In the rows, 100 means zero.
Each named turn below is shown by a few rows before and after it. Which turns, in which order, take the first row of each later pair to the second? The first pair is answered.
turn C:
[97, 112, 95, 96, 92, 102, 94, 96, 105, 91, 105, 83, 100, 101, 103, 94, 102, 106, 97] => [101, 107, 97, 94, 93, 103, 99, 94, 107, 92, 106, 83, 97, 101, 99, 88, 102, 104, 101]
[99, 117, 99, 119, 100, 111, 97, 95, 105, 87, 101, 78, 98, 112, 100, 109, 92, 85, 88] => [101, 106, 102, 113, 94, 109, 88, 98, 106, 86, 97, 78, 93, 113, 103, 96, 92, 79, 96]
[85, 152, 98, 153, 99, 98, 138, 86, 72, 109, 90, 95, 127, 86, 89, 148, 76, 42, 92] => [89, 85, 134, 142, 63, 81, 88, 114, 91, 85, 76, 87, 144, 118, 94, 83, 62, 28, 110]
[86, 115, 101, 115, 117, 102, 108, 109, 96, 98, 102, 109, 91, 99, 104, 100, 97, 101, 81] => [85, 106, 106, 121, 101, 98, 102, 107, 97, 94, 107, 100, 110, 107, 107, 105, 95, 95, 86]
turn N:
[120, 133, 102, 89, 99, 119, 117, 81, 116, 89, 101, 83, 76, 91, 96, 91, 93, 108, 91] => [119, 135, 102, 85, 116, 101, 121, 83, 105, 125, 95, 88, 84, 83, 98, 104, 103, 115, 99]
[101, 96, 100, 106, 114, 107, 108, 93, 96, 101, 103, 120, 91, 96, 92, 115, 107, 105, 94] => [110, 101, 102, 103, 103, 110, 104, 91, 107, 76, 102, 110, 78, 100, 91, 97, 100, 101, 88]
[116, 82, 124, 82, 128, 57, 84, 150, 118, 164, 68, 69, 120, 93, 129, 74, 88, 76, 112] => [97, 50, 128, 110, 133, 88, 107, 145, 81, 152, 77, 138, 148, 108, 110, 127, 93, 80, 96]
turn G:
[86, 92, 94, 134, 119, 110, 118, 106, 67, 125, 59, 126, 124, 137, 68, 107, 78, 55, 99] => [110, 130, 96, 108, 60, 96, 102, 93, 121, 88, 76, 37, 104, 127, 77, 82, 66, 61, 95]
[110, 100, 115, 79, 42, 124, 94, 89, 129, 61, 119, 105, 96, 88, 90, 111, 112, 132, 82] => [80, 75, 109, 104, 85, 124, 111, 101, 82, 101, 110, 159, 118, 95, 84, 137, 118, 125, 83]
[85, 85, 106, 98, 89, 84, 113, 118, 90, 133, 98, 120, 122, 87, 77, 133, 133, 124, 104] => [105, 101, 106, 84, 55, 79, 98, 108, 128, 106, 103, 74, 102, 80, 79, 109, 124, 134, 102]
[103, 130, 84, 120, 69, 109, 112, 91, 83, 66, 101, 84, 109, 108, 109, 120, 71, 102, 87] => [106, 103, 85, 115, 75, 125, 102, 93, 76, 51, 99, 125, 88, 103, 102, 103, 79, 104, 89]
Now pairs of rows:
Between the rows of a pair lie 2 to 4 turns.
[100, 79, 103, 85, 114, 80, 90, 112, 96, 122, 91, 125, 107, 95, 99, 112, 135, 127, 112] => [99, 75, 105, 82, 128, 79, 91, 119, 90, 126, 86, 118, 101, 96, 103, 93, 128, 109, 120]  N, N, N, G
[71, 78, 109, 111, 103, 100, 116, 92, 90, 104, 121, 98, 146, 117, 97, 108, 96, 107, 102] => [79, 87, 109, 110, 93, 95, 117, 90, 96, 101, 120, 79, 144, 115, 97, 105, 96, 109, 97]  G, G, G
[102, 64, 119, 82, 114, 90, 57, 126, 87, 133, 91, 121, 110, 101, 92, 74, 102, 101, 118] => [93, 69, 118, 92, 114, 82, 64, 121, 78, 145, 89, 114, 123, 102, 101, 83, 103, 99, 116]  G, G, G
[104, 118, 96, 76, 140, 94, 106, 121, 88, 122, 97, 95, 93, 100, 104, 93, 114, 88, 128] => [88, 113, 95, 103, 120, 115, 126, 109, 75, 86, 105, 83, 122, 131, 93, 122, 95, 66, 105]  N, N, G
[103, 103, 94, 98, 138, 92, 119, 114, 83, 129, 68, 134, 100, 75, 98, 118, 123, 78, 104] => [122, 125, 96, 74, 98, 85, 108, 108, 110, 120, 83, 112, 92, 53, 99, 125, 141, 114, 96]  G, N, G, N
[86, 87, 128, 103, 56, 77, 87, 102, 113, 89, 110, 73, 129, 116, 105, 109, 113, 97, 88] => [78, 75, 127, 109, 62, 90, 88, 101, 107, 75, 111, 89, 129, 130, 103, 100, 102, 84, 82]  G, G, N
[106, 112, 117, 81, 58, 81, 106, 92, 134, 67, 100, 45, 134, 107, 96, 106, 93, 111, 72] => [74, 94, 110, 104, 97, 79, 130, 102, 88, 117, 92, 91, 167, 117, 92, 149, 105, 100, 81]  G, G
[93, 146, 85, 109, 101, 59, 112, 107, 90, 153, 106, 76, 127, 77, 122, 102, 88, 87, 102] => [112, 101, 115, 97, 35, 81, 74, 111, 127, 78, 118, 77, 110, 85, 110, 63, 70, 102, 84]  C, N, G
[94, 61, 116, 75, 73, 71, 76, 129, 98, 126, 99, 140, 125, 82, 111, 90, 108, 118, 121] => [99, 134, 88, 69, 91, 55, 99, 110, 108, 150, 105, 87, 108, 63, 121, 110, 110, 122, 117]  C, G
[95, 145, 64, 104, 148, 94, 127, 90, 78, 138, 94, 66, 96, 78, 103, 107, 77, 63, 94] => [120, 115, 89, 91, 77, 110, 97, 88, 123, 63, 108, 47, 82, 93, 102, 70, 55, 65, 84]  N, G, C, C
